In the data rows, 128 means zero.
Every row has a hidden score from 0 to 20. What is each row's score? 10 is about the middle. The score is a weighted sum of the row's numbers plus the product of two more (or one squared), each taken from its middle value.
[113  69 150 105  71  75 143 154 157 140  92 144 128  99  97 182 111 125
  91] 10
[ 98 121 140 113 128 106 120 126 148 123 126 111 118 183 109 111 132 103
 152] 7
[163 137  91 145 172 157 126 139 103 128 161 111  75 118 150  90 121 107
 148] 10
[111 133 118 122 151  98 127 128 131 126 148 129  95 136 125  98 183 137
 125] 12
[157 154 113 110 126 122 122 139  91 169 168 146 152 112 139 121 145 142
 115] 13
[172 118 155 137  78 130 150 123 127 151  88 146 142 117 125 179 109 158
  81] 13
[126 115 140 155 143 132 100  49 136 122 127 127 155 126 133 103 111 125
 166] 9
[111 153 150 107 156 127  71 147 145 118 125  86 135 179 146 110 128 100
 126] 14
[147 120 114 126 137 177 107  97 121 160 132 178 131 113 139 101  93 113
 139] 9
[178 164  76 185 173 198 115  83  48 172 202 107 101 135 213  68 107  75
 113] 8
[125 110 191 102 138 123 121 124 140 105 104 163 133 147 105 168  99 124
 109] 12
[169 151  91 174 123 171 133  70  53 169 175  79 156 110 191 100 141  87
 113] 7
[133 201  51  83 190 111 130 145  93 171 172  40 101 134 168  71 173  98
 170] 10
[143 122 120 173 131 155 147 149 119 121 127 125 140  96 123 128 121 149
  98] 7
[147 121 138 181 135 157 129 111 135 126 106 128 126 125 119 133 124 137
 141] 11
[139 155 149 121 112 108 156 143 144 157 115 132 128 131 131 153 124 126
  95] 10
[110 153 135 140 121 165  72 119 133 134 129 129 156 133 145 120 108 148
  95] 7
[ 87  62 170 122  84  87 111 147 165 104  77 157 157 138  72 180  79 173
  91] 9
[122 112 102 126 116 158 101 136 129 149 121 137 167  77 110 164 106 136
 112] 3
[ 42  60 190 116 152  77 116 126 206  38  66 168 144 167  69 170 111  92
 126] 10
[ 81  88 184  92 132 101 110 159 190  77  82 135 128 141  86 147  93 112
 153] 7
[105  94 160 121 111 128 112  94 135  79 113 129 139 107 110 169 102 144
  73] 9
[116  92 159  80  88 142 120 106 177  88  94 128 160 120  79 156  91 124
 104] 6
[255 237  44 155 138 192  76  71  21 218 216 108 142  77 221  79 139  65
  88] 7
[ 85  95 172 113 116  92 114 142 187  79  69 153 138 164  59 188 101 173
 107] 9
[144 144 107 136 127 152 125 111 104 173 137 107 130 101 143 136 121  94
 133] 6
[210 199  96 129 156 156  71 139  71 184 180 138 109  80 176  93  84 120
  78] 9
[160 148 140 140 137 158 127 135 143 172 121 130 180 133 113 123 157 184
 130] 11
[122 128 149 104 156 113  84 153 152 136 104 143 154 128 108 150 133 136
  95] 10
[122 121 145 135  88 122 117 142 144  77 109 181 134 141 117 157 114 158
 122] 13
[131 135 152 100 159 136  66 111 135 135 135 125 134 148 122 164  90 146
 107] 13
[161 179 112 145 168 190 162  82  59 169 171 131  95  92 181 106  98 125
 117] 11
[124 164 111 124 152 188 103  55 129  95 151 104 112 158 145  95 148 103
 141] 16
[165 135 111 121 111 186 101 161 128 173 123 149 112  80 134 140 116 154
 107] 8
[ 99 107 170 147 174 143 109 108 145 126 119 137 113 134 120 122 121 137
 123] 12
[ 95  83 169  94 100  81 105 156 159 123  96 110 106 156 117 139 149 156
 141] 12
[126 116 152 135 139 164 122 140 133 145 118 143 149 125 118 154 106 131
 141] 7
[ 54  82 175 112  90  75 123 154 197 115  53 148 110 164  41 186 138 197
 175] 9
[110 147 129 140 145 132 104 127 149 145 121 139  84 166 120  97 119 133
 152] 8
[146 128 118 135 125 118  96 116 122 112 129 103 162 120 118 145 112 143
 134] 6
[181 177 101 153 153 168 109  99  75 130 195 122 118  89 165 111 133  98
 109] 8
[ 98 123 122 163 117 113 160 144 148  97 105 148 142 139 113 140 105 151
 106] 9
[187 186  78 114 155 174 132 121  56 201 191 121 142 101 166  92 134 129
  92] 10
[113 120 148 112 102  94 115 114 163 123  85 157 146 105 101 158 109 203
  99] 11
[ 82 144 154  87 127 154  71 133 167 118 118 104 117 164 114 144  78 138
 119] 7
[128 123 109 121 115 100 169 133 115 151 138 114  82 132 155 116 185 115
 132] 14
[106 128 134 137  74 100 183 124 124 144 132  91 109 139 122 141 192 118
 155] 10
[135 110 122  85 162 129  99 160 134 164 131 126 132 150 132 102 128 140
 162] 9
[143 136  95 173 124 175 131 109  85 124 167 101 141  62 164  87 124 118
  80] 5
[122 150 152  92 108 107 129 113 127 105 120 150  96  97 138 114  97 120
  80] 18
[115 139 140 133 127 124 144 122 135 144 116 146 118 134 133 146 139 156
 162] 13
[130 149 128 161 154 109 106 145 114 102 144  97 109 174 138 110 147  95
 112] 8
[108 128 125 125 123 123 145 183 124 115 130 137 158 127 119 148 146 156
 104] 9
[141 142 128 143 115 156 127 119 134 135  98 146 119  90 143 153  71 114
  76] 10
[ 66  95 145 108  97  65 131 141 170  91  70 159 144 161  86 154 123 162
 176] 12
[150 136 161 141 130 146 130 132 120 173 101 164 140 116 126 120 119 112
 130] 11
[ 87  97 171  88 107  68 124 109 168  75  91 142 119 172  87 132 177 121
 140] 15
[134 153 105  74 134 120 103 147 127 121 123 129 102 137 142 106 136 152
 171] 13
[199  97 128 162 122 143 163 125 117 115 141 155 146 101 130 155 102 140
  81] 11
[129 103 117 140 119 114 138 131 116 131 129 147 126 149 132 112 142 136
 137] 13
[155 166  68 158 143 183 190 112  62 176 172  77 117 132 180  87 130  65
 146] 7
[ 60  58 161 117  74  87 141 107 171  89  71 149 114 159  95 166 168 135
 104] 14
[121 152 100 117 168 144 108  83 138 142 147 120 118 152 144 103  90 145
  89] 13
[ 81  83 179 117  98  94 161 162 183  90  81 160 144 123  70 186 120 153
 136] 10
[176 151 127 108 137 105  96 147 104 199 154 164 128 160 150 122 120  85
 108] 12
[170 165  96 128 142 159 142 106 110 157 134 133 176 113 136 122  93 137
 128] 7
[131 138  87 140 142 146 147  95 130 127 140 138 107 122 134 115 139 169
 105] 13
[121 100 126 127 125 101 132 123 134 146 108 160 125 121  77 179 131 147
  94] 12
[113 123 137 114  91 104 154 130 123 142 130 127 115  95 120 128 164 157
 116] 13
[136 145 128 125 152 165 130 126 112 133 128 123 161 122 144  96 172 100
 141] 10
[159 162 106 163 120 155 172 117  77 161 173 111 125  81 176 105 131 110
 167] 9
[134 148 140 116 112 139 127 163 107 119 142 145 168 104 138 110  97 113
 106] 17
[118 127  91 109 135 159 137 106 138  99 115 102 126 159 129 104 120  94
 119] 10
[108 128 102 127  60 111 159 127 143  94  96 114 105 124 100 144 153 101
 133] 16
[120 121 133 127 114  87 116 133 121 125 116 157 156 132 120 168  96 151
  84] 10
[151 203  59 150 152 158 129  71  72 129 184 105  90 119 168  76 157  65
 118] 12
[167 141 104 170 166 136 159  83  87 139 177 106 118 134 142  84 155  70
 106] 11
[129 110 107  96 114 124 106 168 110 125 135  75 150 110 129 116 140 128
 118] 5
[ 97 103 117 117 148 147 128 159 155 104 142 102 117 191 129 112 157 110
 150] 12
[122 141 112 160 123 170 114  49 138  82 140 122  95  97 131 106  77 121
 109] 7
[177  86 178 139 136 131  85 128 128 154 119 201 169 129 104 158  99 182
 110] 10
[130 147 103 158 136 155 133 122 115 108 171  86 114 153 159  89 132  80
 201] 6
[167 175  82 132 193 145 130  92  87 175 182  88 130 124 186  53 136 100
 189] 10
[174 110 123 136 134 135  97 106  85 187 159 126 123  85 174  95  98 121
 127] 7
[154 147  79 128 168 176 103 105  97 152 174  87 116 136 186  69 150  92
 173] 15
[111  90 204  98  78 117 105 166 172 108  69 192 129 133  83 182  52 171
 101] 13
[148 151 110 116 147  97  90 143 138 211 121 169 141 142 128 134 134 132
  87] 9
[ 11 103 142 140  89  69 176 156 174  36 107 113  91 153 103 136 156 139
 155] 12
[113 127 129 132 110 120  91 127 130 129 131 156  84 120 140 125 112 113
 129] 11
[112 153 149 130  89 129 126 150 121 102 120 115 116 178 130 135 109 126
 146] 10
[114 105 123 151 100 114 185 133 138 114 107 117 167  86 104 156 130 123
 105] 7
[126 136  63 155 150 157 166  88  86 111 163  89  61 108 170  39 149  67
 157] 14
[ 73 111 145 101  96  40 151 212 160 130 105 124 153 205 108 167 214 115
 189] 10
[ 79  58 200 105 135 112  76 183 190 121  99 134 117 139  83 141 107 169
 109] 5
[ 56  58 162  90  81 103 137 138 191  73  63 122 124 180  82 151 117 127
  84] 10
[118 162 115 164 175 159  98 123 119 127 150  64  95 119 153 104 130  97
 120] 12
[139 121 131 129 103 128 120 125 129 162 147  82 123 124 138 110 127 111
 169] 4
[138 138 110 171  88 120 164 127 102 102 140 149 150 104 143 147 134 166
  79] 13
[158 145 121 101 141 150 141 161 113 180 136 115 132 105 127 134 157 143
 154] 9
[131 182 124 101 123  98 153 124 108 163 122 136 169 137 134 153 173 184
  89] 13
[171 192  72 180 138 212 122 106  60 145 202  79 136  83 202  85 107  93
  95] 3
[165 168 101 149 176 139 139 128  73 129 165  94 159  99 165 110 134 128
 104] 8
[108  93 154  98  86 112 157 140 134 118 101 119 106 122 108 169 160 125
 124] 12
[100  67 161 202  80 120 106 131 150  95  92  95 119 143 115 140 150 124
 151] 8
[125 105 164 181 165 131 121  70 149  50  86 187 141  84 100 158  76 165
 119] 13
